rotation ticks, each row followed by its count of ticks
The counts run from 0 to 795.
[  1.9  15.5  10.9  12.5  -5.6  11.9 -21.1   1.9 -11.5  15.8  -7.5  17.0
  21.3   3.5 -14.2   3.1  -2.8   4.0   3.0   7.8  -4.9 -13.9   2.4 -10.4
   6.7   9.0  15.0 -22.0  17.4   3.5 -25.0  12.6 -15.5 -16.0   5.9 -16.4
  -1.5  -2.6 -19.3  31.3  -6.3  17.2   7.7  -7.9   3.0  -1.9 -11.2  13.3
  -1.7  -6.3  -2.9 -17.7   1.2   1.9  10.3   0.2   5.5  11.3 -14.6   9.0
  -3.6  22.1  -5.5  -1.7 -14.8   2.5  -2.8   5.3]	92
[ -7.4   2.6  11.9   5.9  -6.1   8.3 -17.7  22.0 -27.4  12.1   5.3   8.0
   2.4  14.8  -7.1   7.6   3.9   0.1   7.0   5.6 -10.7  -8.3   2.0 -24.3
  -7.3  11.0   7.2 -27.8  -2.0   6.7 -27.5 -12.5 -17.7  -3.9   3.4 -15.7
  -1.3 -15.2 -16.6 -11.3   4.4 -10.5   5.6 -12.9  -9.2  -0.5   4.5  16.6
  14.6   0.2   1.0  30.6  -8.0 -16.7  -9.0 -16.7  16.7  -9.2 -14.4  16.5
 -17.1  -7.0  10.1 -29.7 -13.1   0.4  11.1   2.5]	519
[ 13.5   3.5 -17.1   1.2  -2.3 -14.3  16.3  28.7 -15.8  15.3 -31.6  10.9
  25.1 -19.9  -3.7  -0.3   3.8   4.9   5.9   4.6  19.9  15.5 -14.9  13.2
  -1.9  18.8   4.0  -5.5   0.2   3.5  -7.2   2.6  10.9   0.9 -16.7  11.7
  12.5 -13.4  -1.5   7.5  -3.3  16.2  -3.6  16.7  -2.7   7.6 -16.8  15.0
   2.9 -15.1 -11.7 -13.9  10.6  11.2 -33.3   3.0   9.9 -13.2 -30.6  12.2
   0.1 -13.0   8.9  -9.9  -9.1 -19.1  13.5   5.2]	515
[ -6.7  -1.3  -2.5   1.6 -13.6  15.0 -10.8  18.9 -32.5   8.8  12.2   9.3
   1.9  15.6 -13.5   2.9  -2.2   7.5 -10.9  -3.2   5.5 -10.4   7.2   2.8
  12.7  23.6  22.0 -11.5 -19.7   9.5  -9.3 -19.4  -4.2 -14.7  -5.4   8.5
  -6.3   7.1 -22.1  -7.3  -0.6  14.8   2.9   0.4 -16.6   3.8   0.4   6.3
  10.9  -2.8   9.6  24.6  12.7 -11.5 -25.1 -11.4   0.4  -5.5 -18.7   8.7
  -1.1 -16.1   2.4 -17.1  -2.3   4.0   3.4   6.2]	639
[  7.9  11.1  -4.1  20.1 -14.6   3.7   8.1   2.8 -27.5  14.0 -15.4  21.2
  18.7  -1.6 -10.4   6.2   5.8  -4.3   0.9 -10.0   6.9 -10.0  -7.5  19.5
  11.1  32.3  16.7 -14.4  -9.0   9.7 -19.8 -12.3  -5.8 -15.4  -4.4   8.8
   6.3   0.4 -14.1  -4.9   2.8  15.1   0.1   9.6   4.6  10.8  -6.7  -6.2
  -4.1  -1.2  -0.1  -8.4   0.4   0.0 -26.6   6.2   7.0   4.6 -23.5  17.2
 -10.1 -24.7 -15.5 -18.5 -18.8  -9.9   7.5  -6.7]	240
[ -1.1   8.8  16.9  12.7 -15.5  11.7 -28.0  10.5 -18.0  22.6   0.7  23.3
  14.9   6.3 -10.2   4.6 -16.1  13.9  -5.8   7.6   3.6 -16.9  10.6  -1.7
   4.4   2.8  28.5  -6.2   7.0   7.3 -24.5  13.8 -18.5 -16.5   7.2 -14.1
  -3.0  -1.8 -21.5  19.7  -6.8  11.5   6.0  -5.8  -5.3  -1.2 -10.2  17.1
  15.2  -9.8  13.9 -15.4  -0.5  -7.5   7.5 -19.5  -7.5  16.4  -6.8  11.9
   1.8   7.0 -23.3  -1.5 -16.8  12.0  -7.4   8.8]	91
[-10.3   9.1   4.4  17.5 -19.2   3.6  -5.2  15.4 -23.3   9.3  -2.5  15.3
  -4.2  14.2 -10.7   6.2   4.3  -4.7   4.6  -3.9  -6.4 -17.4  -8.4  -6.2
   6.2  24.6   8.8 -12.1 -11.0   1.7 -29.0 -17.3 -18.8 -11.0  12.2  -1.4
  -8.0 -11.0 -20.6 -13.1   3.9   2.0  21.1  -8.0  -8.0  12.9  12.8  15.7
  -0.6   5.3   5.5  21.4  -7.2 -11.4 -20.5 -12.2  14.3  -1.0 -11.7  10.8
 -10.3 -28.9  -7.5 -26.0  -9.0  -0.8  10.3  -5.7]	44
[ 13.4   0.0 -12.3 -14.8  -2.0  -8.2   6.3  25.2   4.9  11.6  -1.7   9.8
   1.5 -15.5  10.1   0.9  -3.4  -4.9  17.9   3.1  12.8   8.5   0.4   4.1
  -3.9   8.5  17.1   6.6 -23.7 -12.1   7.3   6.0  10.0  -3.8 -19.6   5.7
   4.8   8.0  -6.3   8.6  -4.3  20.2  -7.5  29.4  -1.1   2.7  -5.6  10.6
   3.0   7.8   0.2   6.9   3.4  -7.4 -22.1 -16.7  11.9  -3.6 -32.1 -22.1
   2.8 -11.5  45.6  -1.1   5.5   2.6  -0.3   4.0]	339
[ -9.8  19.9  -3.6  17.7 -16.4   4.1 -14.5  27.6  -7.4  20.8  -1.2   2.5
 -10.6  -7.2  -7.5   6.1  15.7   1.3  13.9   5.9  -9.5 -11.4 -11.7 -34.1
   7.0  12.8  16.2  20.3   3.0  -3.6 -13.1 -10.9 -23.3   1.4  -4.8 -18.1
  -1.5 -20.7  -4.5  -5.3  -0.9  12.3   5.9  -4.5   7.6  -2.4  -1.0  11.8
  -6.9 -21.4 -14.5  -2.7  -9.7  -9.7  -9.2  -9.5  -1.3   1.4 -31.3   2.8
 -13.1   3.8  24.1  -5.1  -2.8   9.8   0.9  -5.9]	574
[  4.2   5.1 -20.6  11.3  -5.9 -15.1   4.5  21.4  -0.2  25.4 -33.8   1.7
  23.7 -23.9  10.8  10.8  11.7  -9.9  15.4   5.3  14.4  15.1  -2.9  12.8
  -4.3  12.5   7.6 -21.5 -12.3  -6.4   0.0  13.8  15.1  -2.4 -18.7   4.8
   5.3 -12.8  -2.9   7.1  -2.3   2.2  -0.6  15.9  10.9   0.5 -14.6   8.6
  -5.1   1.1  -5.8  -6.6  -7.5   4.5 -15.5   4.7  11.7 -12.4 -30.5   4.5
 -11.7   6.4  19.2 -24.0 -10.1 -20.0   7.3   3.7]	670
[-14.3  -8.8  -0.7  -4.0  -7.6  -6.1 -11.1  30.0 -14.6  11.0 -19.2   6.8
  -6.7   5.1  -2.1  -7.0  -3.0  10.5  10.1  24.4  -4.7  15.3  -1.7 -20.7
  -1.0   9.2 -13.5 -14.3  -4.5  -6.5 -19.6   2.6 -12.8   5.5   6.9 -12.0
  -1.5 -29.9  -9.5  10.6  -2.2  -7.2  26.2 -13.7 -13.8   5.0  -2.5  23.8
   9.1  -4.6  -7.3  16.6  -7.0  -8.5  -9.5 -11.6  14.0 -25.1  -9.8   7.7
  -6.5   1.0   6.5  -8.1  -7.6 -11.4  18.3  17.1]	785
[ 19.8 -11.0  -3.5 -18.2  -1.3  -5.7  13.5  17.2 -15.8   5.7   2.7   4.3
   4.0 -12.9   7.5  -5.9  -2.0   4.4   2.4  -1.9  13.1   0.3   0.8   9.6
  -7.7  10.8  22.4  19.6 -12.1  -7.8  -9.3  -6.0  13.6  10.1 -15.4  -6.6
   6.5  17.8  -4.6 -11.1  -1.7  18.0 -23.8  26.5  -8.2  11.2   3.6  14.7
   6.0  -4.6  -2.0  -2.1   8.7  -2.2 -32.9 -23.1  16.7  -7.1 -36.5  -9.1
   2.2 -31.7  23.2   8.3  -6.2   1.2  -4.5   6.9]	184
[  2.1   6.3  -9.8   6.4 -12.5  -5.5 -10.6  29.4   0.4  14.5 -17.3 -14.8
  -6.8 -15.8  14.8   0.9   5.2 -10.8   7.9  -3.0   6.7  16.5  -1.3  -9.7
  -5.2  10.5  13.6  19.7 -25.1  -6.5  11.1   5.1   0.9   7.8 -19.2 -10.1
  10.8 -19.8   3.2 -15.8   4.8   1.9  -8.4   9.6   4.5   4.2  -5.3   9.6
   2.5 -10.5  -3.0   2.1  -8.3  -9.0 -21.0 -23.0  -8.0 -18.8 -35.2  -0.5
  -3.2   6.8  33.7 -14.1 -10.0   7.3   5.0   0.7]	264
[ -0.9   7.9  -5.0  17.1 -12.7  -3.4  -8.0  17.7 -21.6  12.4 -21.2   1.8
   8.4  -4.1   1.2   7.9  14.5 -14.0   9.2   8.6  -8.2   3.3 -15.3  -4.1
   1.1  29.1   3.6 -25.0 -14.8  -3.3  -8.7  -2.7  -7.9  -4.9  -4.2  -1.7
   1.7 -22.9  -3.6 -10.8  10.1 -11.3  16.4  -7.9   7.5   6.8  -7.3   5.8
  -9.3   4.3 -11.9  19.8 -15.1  -2.7 -16.9   8.7  20.5 -19.7 -22.0  14.0
 -21.9 -10.7  13.1 -25.4 -11.5  -5.6  22.8  -5.0]	120
[-10.8  -4.9 -10.8 -11.7 -18.3   1.3  -4.6  46.9 -12.5  16.6  10.1   6.1
  -1.5   2.6 -11.5  -4.9  -9.1  10.9   4.0   4.2  14.7   0.6  10.8  -6.7
  10.4   7.4   9.7   8.5 -16.1  10.1  -4.4  -1.8  -6.5 -10.0  -7.7  12.6
 -13.0 -11.2 -21.2   3.5 -10.4  26.1  11.2   0.7 -10.1   0.6 -10.5  19.1
  16.4 -13.8  10.8  19.9  11.0 -17.6 -16.7 -24.8 -12.2   0.1 -17.0  -6.3
   7.3  -0.8  15.4  -6.0   6.2   2.3   2.6  16.1]	563
[  9.0   4.7  -2.5  12.6 -11.0   6.2  -2.3  15.1 -22.3  11.5   3.9  15.4
  10.9  12.2 -15.9   8.2  -6.2  -8.1  -0.5  -7.8   5.1  -7.8  13.5  16.6
  13.7  37.2  13.8 -33.0 -15.7  17.5 -17.2 -16.9  -3.9 -17.1  -6.1   0.5
  10.6  -1.1 -21.1  -2.7  14.5   6.4 -11.6   1.4   0.3   5.4   3.2  -4.9
  10.5  -2.1  11.2  15.4   9.4  -5.7 -18.1   3.8   5.0  -3.3 -16.1  14.9
  -9.1 -22.0   0.6 -15.7 -13.9   4.6   3.3   2.1]	362
[  7.7  19.0  -4.3  12.7 -11.9   6.1  -4.1   7.7  -6.1  16.7  12.4  11.0
  -4.0  -7.6  -6.4  13.2  11.6 -12.8  17.2  -1.3  -4.3 -30.1  12.2  -1.3
  -3.9  23.8  33.4  -4.0 -16.5   6.4  -5.1  -7.0 -10.0 -13.1 -15.8  -7.1
  -1.2   5.9 -13.8  -1.1   7.9  15.1  -9.6  10.9  13.3  -5.2   4.0  -0.8
  -3.7   9.5   7.2   7.3 -14.2  -5.4  -7.7 -10.4  11.7  22.4 -27.3 -16.3
 -12.1 -16.4  35.6 -15.4  -3.1  16.9 -12.2 -16.5]	417
[ 14.5  15.2  -3.1   8.2   3.3  -7.4  -2.8  11.1  -9.1  12.6 -15.2  15.6
  28.1  -6.4  -7.1   0.7   2.3  10.3  14.9   8.5   5.5   3.7   2.3  -8.9
  -5.2  15.5  12.4 -37.4  21.3  10.2 -23.2  13.1  -4.8  -4.8 -13.4 -16.8
  12.0 -12.0  -6.0  15.2   3.2   6.6 -16.5   8.5   5.7  -7.5  -4.2   9.3
   9.1 -11.6 -14.7 -20.2   7.7   6.6  -6.1  10.3  13.4   5.1 -32.5   7.8
 -11.5   8.6   7.4  -1.1 -17.4  -6.1  -1.1  -5.2]	635
[ 22.1 -12.1  15.0  -4.5   3.2   4.0  -1.2 -13.9 -12.8   0.1  -1.6  19.9
  -6.7   7.6  10.3  -1.9 -16.3  -1.9   6.2   0.5  -9.1  -1.0   2.3  17.1
  -0.5  17.7  10.8  -3.0 -18.1 -17.3 -14.6   2.7  -2.1  -8.6  -1.7 -16.4
  19.8  31.2 -10.4   8.2   7.0   8.0  -6.7  19.8  -1.8  18.4   5.4   8.2
   8.2  21.6  -1.6 -10.2   2.6   0.6 -15.3 -19.5  24.9 -10.0 -22.6  -6.6
   8.3 -26.1  14.7   7.1 -14.9  14.1   3.5   3.1]	734
[  4.1  19.4 -13.1  21.9 -12.4 -13.4   5.2  23.9   4.1  19.5 -20.1  -0.5
   5.3  -7.2   3.1   2.5   9.5  -9.8  23.1   8.2   3.1  13.2   1.2  -1.6
   3.0  33.8   6.8 -13.3 -11.2   5.4  -4.0  14.2  -4.6   2.3 -20.0  -3.6
  21.0 -30.4  -2.8  -0.4  13.6  -1.7  -2.3   3.4  23.9   8.0  -8.8  -0.3
  -3.0  -4.7   2.2  -3.0 -16.4   7.4 -10.8   7.0   2.9   1.6 -32.1  -4.9
 -15.6   4.8  19.6  -8.6  -5.0  -3.7   4.7  -5.5]	351
[-11.7   7.5 -16.9  12.2 -16.1   2.7  -5.4  30.2 -14.3  13.5 -18.3  -1.8
  -9.1  -3.3  -1.4  -1.6  10.8   6.8  13.0  15.9  -3.0  14.1  -7.1 -21.3
  16.1  34.7   5.5  18.8 -14.5  -2.2   3.4  -4.3 -13.0  -0.9  -6.6 -10.1
   6.2 -26.5  -2.8  -4.6   3.1  13.0  19.2  -8.2   1.1   6.9 -15.5   8.2
  -8.7 -14.9 -14.7   3.9 -15.5  -4.2 -10.8   0.3  -6.5  -9.6 -25.8   1.7
  -5.6   2.0  14.6  -5.8  -5.7  -3.5  15.0   4.7]	33
[ -5.5  11.2  -6.1  17.3  -8.9  -4.1  -7.4  12.3 -12.9  16.5 -13.0   3.1
   0.8 -13.9  10.3   6.4  15.9  -7.6   9.2  17.4  -7.9 -10.1  -0.1 -12.8
  -7.9  23.8  36.3  -1.4 -11.1   1.2  -3.9  -5.8  -8.7   2.2 -15.2 -19.1
   4.4  -6.4   2.8 -18.3   3.0   0.3  -4.3  -0.9  10.2  -4.2  -0.5   1.3
 -12.5   8.2 -16.3  -6.2 -19.5  -9.4 -18.3  -4.6  18.2   0.6 -41.6   3.4
 -23.9 -15.3  12.1 -16.2 -16.3   5.2   0.1  -2.5]	384
[ 22.6  11.5   5.2   0.3   0.8  12.0 -10.6  -7.0 -15.2  11.7  -2.0  33.1
  21.3  11.9 -17.6   4.8  -5.9  -1.5   6.7  -8.6  -4.6 -11.1   4.7   6.7
   7.3  30.6  -1.7 -29.3   0.9  -4.0 -22.8  -0.9 -17.4 -30.3  -7.0  -5.7
   8.7  18.5 -17.5  29.0   8.8  11.4 -15.3  14.3   5.1   9.9   2.3   4.2
   8.4   6.8  -3.1  -7.6  15.6   5.2   2.7   7.5  16.5  10.7 -17.9   2.2
   1.1  -3.8  25.4   0.0 -12.4   8.2   2.0  -5.4]	17
[  0.8   3.3 -16.6  10.9 -23.6  -1.1   3.1  36.0 -14.9  17.7 -13.3   5.5
  -9.5  -3.0   2.4  -7.5  -2.5   4.7  11.4  -1.2   8.3  15.2  -7.3   3.1
  23.7  30.9   7.7  27.8 -24.2   3.8  -0.9  -1.9  -4.4   3.0  -0.6   8.7
   8.7 -19.8  -9.0   1.7   7.1  15.0  12.2   3.7  -0.4  18.4 -14.5  -0.4
  -2.3 -17.6  11.4  -3.5  -6.0   2.4 -26.8  -4.9 -15.3  -7.2 -21.7   1.2
   3.2 -16.6   3.6  -1.1  -3.7  -2.8  13.5   5.3]	231
[ 14.0  -8.6   3.6 -19.0   5.3 -17.8  11.5  22.4  -1.0   3.5 -16.7  13.0
  -1.6 -12.7  14.7 -14.0  -6.5  20.6  21.7  17.8   1.0  10.6  -6.0 -12.3
 -17.2  -5.1   5.9   9.2   3.5  -4.4 -21.2   8.9   1.7  14.9  -0.7 -17.8
   7.9  -1.0  -2.2  16.5  -9.9   9.7   8.3  10.0 -14.3   6.3   3.3  19.4
  10.4  -4.0 -15.7 -16.1   3.0   4.5 -10.0 -19.8  22.3 -10.8 -24.0  -6.7
  -0.8 -11.3  17.7  13.7  -7.3 -12.1  14.1   8.7]	115
[  1.0   6.6  -4.0  -7.3  -9.0  10.5 -17.6  26.8   2.8   8.7 -12.5  11.8
  -7.9   5.4 -10.2 -11.7  -0.3  11.6  14.9   8.7  -7.9  19.0  -1.9 -25.3
  16.7  22.7  -7.3  16.7  -9.1 -18.6  -8.2   9.0 -18.2  -1.9   3.3 -21.3
  10.5 -27.1  -5.1  24.7   7.5  13.7   8.3   2.3  -1.8   9.2  -7.2  16.1
   3.6 -14.4  -9.2  -6.3  -0.9   3.2   0.6 -10.9  -7.0 -11.4 -14.2  -4.1
   8.5  20.1  28.6  20.2  -6.1   7.5   6.4  10.7]	223
[  7.4   8.6   9.5   4.1   6.6   5.7  -6.3  -9.4 -15.1   6.4   7.9  21.0
  -3.1   3.7   1.7  -4.7  -9.6   6.5   8.1  21.8  -9.6 -11.6  17.3   3.9
   2.0  28.5  33.9 -12.6   0.8   6.6 -14.0  -1.3 -10.2 -13.0  -9.0 -23.2
  13.0  23.7 -14.2   4.1   4.4  16.5  -3.3   9.5   7.0   4.3   1.4   2.1
  -4.3  16.4  -4.1 -15.7 -11.9   0.8   1.0 -10.0  24.0  18.9 -35.1 -13.4
 -12.1 -19.9  10.1   7.6 -11.7   8.5  -2.1  -7.5]	227
[  1.0  -3.0  12.0  15.6 -17.0   8.5 -10.2  14.4 -22.7   2.9  -2.1  18.8
 -16.4  20.9 -13.3  -2.5 -12.4   8.3   7.4  -0.1  -5.7  -6.8  -2.0  -6.5
  19.9  27.1   2.9  10.1 -13.9   4.1 -37.3 -12.0 -27.0  -4.8  18.6  -6.4
  11.8 -12.8 -25.5   1.7  11.4   5.6  25.5  -2.4  -0.2  20.5   7.5   5.2
   7.8  -3.0  16.2   3.4  -5.7  -1.5 -10.1 -16.9  -2.5  -6.4  -9.5   0.7
   2.1 -20.8  -8.0   1.4  -6.5  11.1  10.0   1.3]	233
[ -9.8  -5.2  -3.9  -0.1 -11.6   1.8 -15.6  27.9 -14.7   6.5 -23.9   1.7
 -10.8   1.1   8.5  -8.3   1.9  -4.0  12.0  15.4 -12.8  19.9 -14.9 -20.4
   4.3  12.5  -4.4  13.5 -23.6 -19.3  -5.0   5.8 -12.9  -0.3   5.0 -16.3
   0.2 -24.3   3.5  10.6  -1.8   2.6  32.3  -6.4  -8.8  12.9 -11.6  14.4
  -4.8  -4.1 -15.8   2.9 -12.8  -5.6 -15.2 -15.2  10.5 -26.1 -16.3   2.8
  -1.9   4.8  19.3  -9.3  -9.2  -7.6  20.0  14.1]	189
[ 10.3 -10.3  -7.7  -8.2   2.3  -2.9 -12.4  14.4 -10.1  12.4 -28.1   7.6
  30.0 -11.6   8.6  -4.4  -5.8   8.5  -2.9  13.8  11.4  12.4  -3.0   3.1
  -9.9  -2.5   4.8 -14.1   6.3 -10.4  -8.5  23.4   0.6  -6.1 -10.1  -8.6
   7.0  -5.4   2.1  19.4 -11.9   6.2  -4.4  14.5 -10.4   0.1 -22.0  23.8
   5.6  -0.3  -8.2 -15.8   9.8  -2.4 -10.3  -7.0  11.9 -20.2 -27.2  14.2
   2.5  22.4  10.0  -7.5 -17.5 -11.2   6.0  22.7]	325
[ -7.8   7.4   7.7  23.1 -22.8   7.5 -17.8  14.4 -15.9  19.3   2.4  17.8
   1.6  18.5 -12.1   4.2  -8.7  -3.5   5.0   1.8  -8.2 -11.8   0.8   3.5
  13.2  23.2   3.9 -18.4 -24.7   1.4 -23.9  -2.1 -16.1 -19.7  10.4   2.1
  -0.6 -13.7 -29.3   1.9   7.2  -2.6  26.2  -8.4   0.3  15.4   0.4   1.0
   0.2  10.6  16.2  16.7  -1.1 -13.3  -6.3  -7.9   4.4   4.7  -7.7   4.1
  -0.3  -8.4  -2.4 -21.5  -4.3   5.3  11.7  -6.2]	552
[ -3.9  -4.6 -19.5  14.0 -14.8  -3.0   6.5  37.8 -14.6  18.8 -24.3  -3.8
  -5.0  -4.2   2.1  -2.8  -1.3   6.9   6.7   7.3  12.5  25.9  -5.2   5.1
  14.2  28.5  10.1   2.3 -25.8  12.6  -6.5   5.1   0.0   8.3  -7.0   4.5
  16.2 -37.8   0.3  -9.0   5.5   4.4   1.2   4.6  -0.8  12.3 -15.0   1.9
   4.6 -17.4   7.3  -2.4  -1.7   1.1 -29.9  -7.6 -12.1 -13.1 -25.1   6.2
   3.0 -14.1  -3.5  -3.6 -13.1  -1.9   8.8  16.3]	705
[  8.5  13.6 -15.2   5.3   1.2   3.4  -7.9   5.1 -11.3  19.6 -13.7  17.8
  28.1  -6.9 -15.9   3.4   1.2   0.7  11.3  13.1  -2.0  -0.2   8.4   1.1
   7.7  29.8   5.7 -39.2   7.6  -2.9  -1.0  15.2  -6.9 -23.5 -13.9  -5.2
   5.4  -3.6  -8.5  26.1  -0.1   3.0  -8.7   8.4   9.9  -4.9 -19.4   5.7
 -10.9   3.6 -18.2  -8.4   4.6   7.5   0.9  11.8  15.0  -1.6 -25.3   3.5
 -10.0  14.9  20.8  -6.9 -15.8   0.0   3.5   1.2]	757
